Each row is where one point has got to under a steady rotation. How many ticks took it there?
The counts run from 0 to 487.
[146 128 156  94 186 150 159 144 139 122 165 189  97 161 119 110 115 166
 120 125 173  99 118  72  84 109 113 109 109 120  91 105 116 122 117 134
 176  86  94 110 165 124 144 100 151  90 114 140 170 129 138 122 144 159
 106  87  94 159 137]	430
[149 109 121 116 149 114 140 115 107 114 133  96  97 123 126 130 102 133
 105 100  69 198 120 128  90 182  99 125 149 117 135 120 177 122 136 123
 143 102  83  88 126 152 131  97 110  99 176 146 120 165 102 138 108 132
  94 114  75 143 150]	222
[152  87 162  93 136  94 137  96 118  96 156 113 118  94 134  86 109 132
  77 103 109 114 139 141 159 149  83 126 148 166 131 190 125 108 126 112
 101  87 132 114 122 141 113 113 100 131 133 159 129 140  88 155 139 124
  97  95 124  71 167]	316
[121 110 128 117  83  67 108 126  97 119 110 108 146 109 142 152 115 133
 100 140  90  79 143 162 153 148  98 152 166  92 122 114 126 148 183  78
 134 138 142 141 126 126 143 178 120 129 102 136  57 146 136 186  98 124
 117 159 145 103  79]	245
[ 77 166  75 113 126  74 195 151 120 110 105 111 134 103 135 114  95 124
  97 127  97 151 137 115 141  95 137 162  98 142 139 167 105 132 134 124
 101 162 159 100 131 132 110 191 106 153 155 110 113 100 106 143 121 170
 125 126 118 147 108]	354
[123 113 126 133 121  89 163 132 145 139  89 100 141 107 133 136  61 146
  93 153 138  49 148 119 176 137 107 193 122 143 153 110 103 153 150 120
 104 145 119 117 132 110 173 130 143 113 103 144 140 131 145 154 140 133
 110 109 142  74 135]	425
[131 129 118 101 151  93 161 114 121  90 165 175 121 127 140 146 128 173
  76 138 162  55 112 100 162 103  96 133 119 141  79 175  93 123 153  94
 142 132 172 133 131 124 156 159  89 130  64 120 129 128 120 179 106 174
 126  99 138 111 120]	287
[113 172 100 103 158 161 163 142 133 121 151 157 165 158 131 197 112 147
 132 150 137 130 111  83  91  96 173 151 112 123 139 119  97 134 128 116
 180 139 111 146 165 106 121 150 163 109 118 122 140 139 179 128 147 147
 136 117 111 190 138]	157
[116 118 107 109 118  63 169  89 140 161 116  96  92  98 101  79  92 136
  93 118 116  94 173 123 125 146 141  99 149 143 132 129 121 135 162 121
  95 137 156  92 169 112 106 175  96 158 154 157 129  91  92 129 147 139
 108 152 145  99 132]	342
[144 152  91 113 161 134 151 124 122  71 147 192 157 147 131 152 158 160
  98 147 141 125  95 111 145 147 158 124 122 142 145 194 132 151 115 121
 134 122 133 183 120 145 216 142 145 103  96  83 132 138 141  95 137 157
 128 108 123 147 159]	269
[179 123 150  89 189 142  92 121 100 108 177 131 130 125  99 112 144 128
 143 166 105 119 117 150 107 170  93 108 149 152 124 124 119  67 111 126
 123 107 139 129 171 149 137  76 120  88 121 143 166 127 129 129 143  94
 142 122 123  57 128]	53
[140 149 144 127 164 169 119  97 116 126 155 158 150 174 122 193 178 144
 129 126 110  86  78 119 100 165 144 106 132 144 136 156 112 107 120 128
 145  57 125 132 130  93 119 147 138  41 116 163 116 110 141  74 118 117
 142 142 130 169 153]	281
[149 127 144 155 160 163 122 124 138 103 146 126  82 108  81  66 155 118
 144 117 138 143 151 148  64 171  99  99 135 108  99 123 117  94 162 135
 142  84 110  83 127 155 115  76 131 122 155 154 148 117 117  97 138 152
 133 110  89 123 132]	457
[136  88 161 103 132  81 102 103 134 150 166 115 142 113 101  98 140 111
 133 155  97  48 130 163 128 155 111 115 153 147 124 171 116  87 163 117
 120 109 104 115 127 120 106 135 137 119 134 169  94 110 113 119 176  84
 128 158 160  64 129]	65
[106 149 107  83 145  76 171 154 167 137 118 118 186 133 172 112 110 123
 116 143 127 125 111 107 142 101 160 162  71 134 142 133 155 176  95 132
  80 180 116 164 140 147 128 109 116 100 115 138 108 102 127 119 116  94
 155 145 140 178 130]	74
[116 151  93 142 180 177  90  94 151 129 138 107  96 121 111 163 161 123
 103 144 111 159 139 163  99 157 119 107 168 133 121 135 123  80 130 147
 137 112 183 114 120 117 102  80 109  99 143 113 116 155 129 181  94  82
 126 137  85 117 154]	278
[146 131 120  86 145 138 164 148  83 109 167 133  93 152  99 114 111  96
 131 134  98 184 104 119  72 147 138 101 152 111  83 102 127  88  85  91
 137 129 137 126 197 114 122 158 116 117 126 125 135 124 133 173 114 145
 115 143  79 130 110]	109
[ 89 152  89 125 158  95 130  73 145 159 102 139 132 111 125 180 123 160
  55 125 112 104 136  98 114 141 140 147 117 160 156 203 141 157 168 142
 129 118 128 127 116 127 145 125 117 116 117 117  83 148  95 142 124 139
 107 100 111 156 218]	32
[112 133 117 103 109  64 166 133 133 130 141 136 134 113 123 130 121 134
 103 119  99  89 148 136 139  96 129 143 137 117 102 194 137 139 184 123
 181  88 120 117 127 178 144 157 131 124 159 121  53 135  90 129 110 145
 130 145 162 148 144]	477
[139  90 113 170  94 131  93 100  98 147  86  97 117 114 144 109 122 123
 112 140  87 123 164 147 137 174 114 125 157 140 153 146 105 123 149 131
 107 121 135 104  86 125 122 151 178 144 136 126 143 129 147 160 179 138
  67 146 144  33 152]	398
[129 153  87 161 153 164 125  82 149 118 117 122 147 136 104 170 169 127
 120 120  70 135 146 163  97 159 153 115 183 117 166 159 115 107 152 174
 180  80 114 126 107 161 154 114 157 101 163 117  97 153 120 117 124 104
 122 144 139 101 167]	5
[166 106 144 129 134 128 139 139  81  89 175 117 109 119 106 112 126 134
 130 135  82 108 120 144  94 175  95 109 166  92 111 135 122  76 157  65
 161  84 101  96 129 155 128 166  97 109 160 173 104 147 125 136 100 150
 109 151 121 109  98]	233
[111 119 133  74 145  56 134  98 153 168 120 103 163 142 146 136 124 104
 115 103  75 120 111 114 126 145 129 160 115 173 133 172 173 150 147 133
 130 107  86 126 123 111  99 122 134  88 143 147  73 151  97 134 111  88
 116 163 132 167 182]	73
[ 89 175 102 106 167 159 159 147 121 118 155 168 169 139 120 135 139 166
 139 137 118 148 115 107  71 137 159 137  94 116 153 139 125 119 175 137
 134 102 106 107 186 165 113 142 119 153 142 163 117 105 165  42 122 164
 150 107 106 194 127]	449
[107 153  83 147 126  94 149 132 190 131  63 113 116 105 130 123 132 135
 132 137 132 132 147 130 126  88 121 146 124  96  97  98 158 178 124 151
 126 161 142 165 139 158 167  71 112 112 120  77 104 123 145 121 106 110
 146 138 139 186 123]	474
[ 90 124 114 155 142  84 183 144 148 137 101  73 101 109 124 115 128  82
 128 105 123 103 126 103 112  74 119 143 104 127  71 128 125 135  89 138
 135 142 130  78  97 109  78 127 114 111 122 111 119  90  93 203 126 119
 139 146 143 174 104]	111
[164 154 131 123 120 149 131 186  85  38 177 134 148 132 118 101 173 144
 168 149 109 138 126 136 110 138 124 100 143  81 104 119 108  85 139 110
 136  98 113 134 130 170 158 143 119 133 114 112 132 134 147 134 106 157
 155 134 138 107  71]	232
[163 140 134  58 163  97 165 119  90 107 180 140 126 121 121  85 118 125
 120 140 123 150 127 121 106 194 136  68 121 154 111 152 153 114 133 129
  78 117 113 126 172 141 155 163 107 150 128 136 171 100 108  85 138 187
 116 143 120  93 139]	79
[142  98 128 116  95  91 110 168 125  93 131 145 139 127 143  71 148 144
 162 143 148 130 122 140 149 123  97 110 112  81  51  99 138 151 125 102
 110 146 115 179 115 155 148 126 111 125  79 102 123  97 162 146 145 138
 141 143 133 121  44]	482
[116 117 142 156 146 138 122 130 100 114 132  85 119 108 141 158  68 135
  99 143  74 118 126 116 113 173  90 175 131 121 187  97  79  91 142  94
 109 120 123  77 130 114 107 126 124 117 134 170 119 188 122 197 119 135
 102 100 113 100 148]	413
[110 141 114  94 115 120 181 123 167 131 109 148 138 157 172 182 105 135
  85 143 133 134 127  88 143  77 117 179  95 147 117 160 116 165 110 128
 180 137 134 156 145 126 118 110 148  89 123 100 112 169 165 170 136 132
 113 107  86 163 181]	156
[119 161  81 110 175 169 131 101  75 109 143 155 156 141 131 203 151 152
 106 161  79 149  99 135 101 199 161 132 154 132 192 153 102 106 155 125
 113 130 120 142 146 116 159 157 136 109 121 130 113 136 139  99 124 122
 116 141 111 123 156]	270
[142 163 136 137 104 141 120 142 189  77 135 150 142 150 132  90 176  89
 142  99 177  90 102 119 154  95  98 103  77 131  86 150 136 168  75 133
  95  92 139 134  90 130  90  89 127 100 103 127 128 109 132 103  99 102
 150 129 133 166 114]	321
[ 80 110  99 190 178  99 127 108  83 124 133  89  96  85 115 109 140 145
  96 138 102 109 149 145 125 147 110 136 142  96 134 165 107  83 168 133
 155 125 146  68  82 138  90 145 106 153 126 104  85 122 114 192 135 163
 133 110 140 106 113]	260
[140 167 116 129 145 158 150  90 144 127 137 127  51 129  75 108 114  96
 143 102 124 162 133 118  79 143 136  92 141 136  98  99 130 104 106 125
 126  95 126  90 170 127 132 133  89 112 161 118 132 118 108 114 106 131
 120 166  89 173 148]	98
[153 105 125 169 143 132 149 150 149 130 138 134 123 138 108 107 173  89
 171 132 139 118  99  97  99 114 164  86  93 113  77 112 135 156  65 149
 138 132  98 120 110  97 107 121 152  91 106  81 163  84 138 130 145 120
 136 172 138 153  92]	112
[135  93 138 126  86 109 174 121 145 130 107 104 118 148 141 161 118  80
  92  92 102  96 114 110 127  91 110 132 139 126 111 128 133 139 106 105
 167  81  95  92  83  93 103 145 133  71 140 132 103 150 125 177 115 118
 109 160 132 180 159]	376
[150  79 140 135 143 116  90 100  97 132 123 120 130 151 151 152 133 120
 118  90  80 143  93 136 100 228  98 102 112 121 146 107 158 106 152  86
 139 109 104 134 107  95 131 138 125  84 111 154 100 153 139 180 116 105
  91 145 110 130 140]	263
[140 139 165  89 111 109 133 149 130  93 165 102 156 107 112 130 144 104
 126 140  89  82 163 145 139  88  93 124 149 139 146 190  73  91 149 127
 130  80 144  90 137 145  84 146 132 141 144 175  70 119  77 136 140 105
 164 152 150  76 122]	327
